Each named turn below is shown by a few rows before and after it. Which turns, in which order, take the first row of each later pair to the second? The first pair is answered.
Somus:
[  4.4   4.3 -12.7 -11.7  37.9 -10.5 -17.3  -2.8   9.8]  ->  [  1.2   5.8 -26.9  -9.3  23.1 -11.9 -18.4  -1.3  -6.2]
[-66.9   4.6 -39.2 -46.3  -3.2  11.7  -3.0  -1.6 -28.6]  ->  [-54.9   4.6 -36.9 -48.2 -11.1  34.2  12.2  -5.0 -21.6]
[ 36.8 -14.4  36.9   7.7   5.5  14.3 -18.0  -4.8   6.4]  ->  [ 25.4 -17.1  34.2   4.3  10.8   2.2 -31.6  -0.1   8.9]
Sar:
[-39.9  -5.8 -28.9  31.3   0.6 -27.0 -31.6   4.8 -20.6]  ->  [ 32.7 -19.4  -9.0  41.4 -34.7 -23.9   8.2   3.9 -16.4]
[-15.7 -12.7  -2.8  25.2 -26.6  18.0 -12.7  10.4  -1.3]  ->  [ 25.2 -14.5   0.8  -4.8 -16.4   6.7  27.1  18.2  -1.5]
[ 37.5 -18.3  -3.5 -33.7 -24.2 -13.2  60.4   1.1 -22.5]  ->  [-51.8  -2.8 -33.9 -55.5  23.5 -12.1  16.7  -4.4 -18.4]
mugi:
[  0.7 -25.9 -15.7   5.1  -4.5  -1.0  -5.2   5.2 -14.2]  ->  [  3.9 -23.5 -19.9  -5.7 -14.2   9.9   2.2   1.7 -14.0]
[ -1.0   1.7 -20.7 -21.5 -31.5   2.0   5.3   0.4 -11.8]  ->  [  8.4   7.0 -34.4 -15.8 -15.9  -6.4 -11.9  -6.1  -8.4]
[-32.8 -11.6 -27.9   8.9   1.7  -8.1 -19.9  -3.1   1.2]  ->  [-25.6 -11.7 -20.7 -12.5  -4.6  21.6  21.5  -5.4   1.1]
fiza:
[ 44.4 -14.4  -0.7 -28.2 -11.8 -23.0  23.3  27.0  -0.6]  ->  [-41.6 -17.1 -18.3 -32.4  -8.1 -19.9  18.7  30.9 -17.0]
[ 14.5  -6.7  -7.5  -3.6 -27.5   7.3  15.1   1.3 -17.6]  ->  [ -7.0  -4.3  -5.7  -1.0 -31.9   5.8  12.6   1.8 -18.1]
[-24.4 -17.6 -28.8   4.9  -3.6 -38.7 -27.3   4.7 -22.8]  ->  [-30.0  23.1 -23.9 -13.9  15.9  36.3 -19.5  -8.8   9.1]
[  1.1   5.9 -32.3  15.1  32.5 -13.9 -44.1  10.5  -5.5]  ->  [  4.9  10.1 -34.6  15.2  32.0  -1.9 -46.7   7.0   8.1]
Pairs:
Each pair is 2 to 3 turns apart.
[ 33.3   8.5 -12.2  14.3  19.4  11.3 -33.3  -9.6  18.8]  ->  [ -7.2 -18.1 -14.7   9.5 -39.7   0.1  16.7   2.5 -23.9]  fiza Somus mugi
[ 45.1  11.2  19.5 -20.9  28.1  14.5  -4.5 -14.7  28.2]  ->  [  5.4 -27.3   0.8 -24.6 -32.3 -26.2  27.2  -1.0 -26.5]  fiza Somus mugi
[ 27.8  18.9   7.5 -25.2  31.3  18.7  13.2  -5.3  18.6]  ->  [-37.5  -1.1   6.1  29.6 -24.0  -8.7 -15.0   6.5  -8.2]  fiza fiza Sar
[ 57.4  19.2  -4.5   0.3  -8.6   8.6 -12.6  -1.3  -8.2]  ->  [ -3.2   7.6 -18.8  -0.5  20.2 -32.3 -46.7  12.4 -24.7]  Sar fiza Sar
[ 44.5  29.8 -10.5  -0.3 -20.4  47.3   5.1   1.3  11.8]  ->  [ -1.4  24.1  -1.5 -14.4  57.0  14.9 -24.2  -3.6  32.4]  Somus Sar Somus
[-68.5  16.5 -34.8  -1.5 -18.2  24.0   7.6  -7.0 -19.3]  ->  [ 39.0   8.4  -5.6  49.4 -14.3 -28.5 -40.3  -1.6   8.7]  Somus fiza mugi
[ 57.9  21.9 -40.7   0.1 -21.8  23.7  -3.1 -11.1 -15.7]  ->  [  8.0 -21.1 -23.8 -14.1   3.5 -64.1  11.5   2.4 -42.2]  Somus fiza Sar
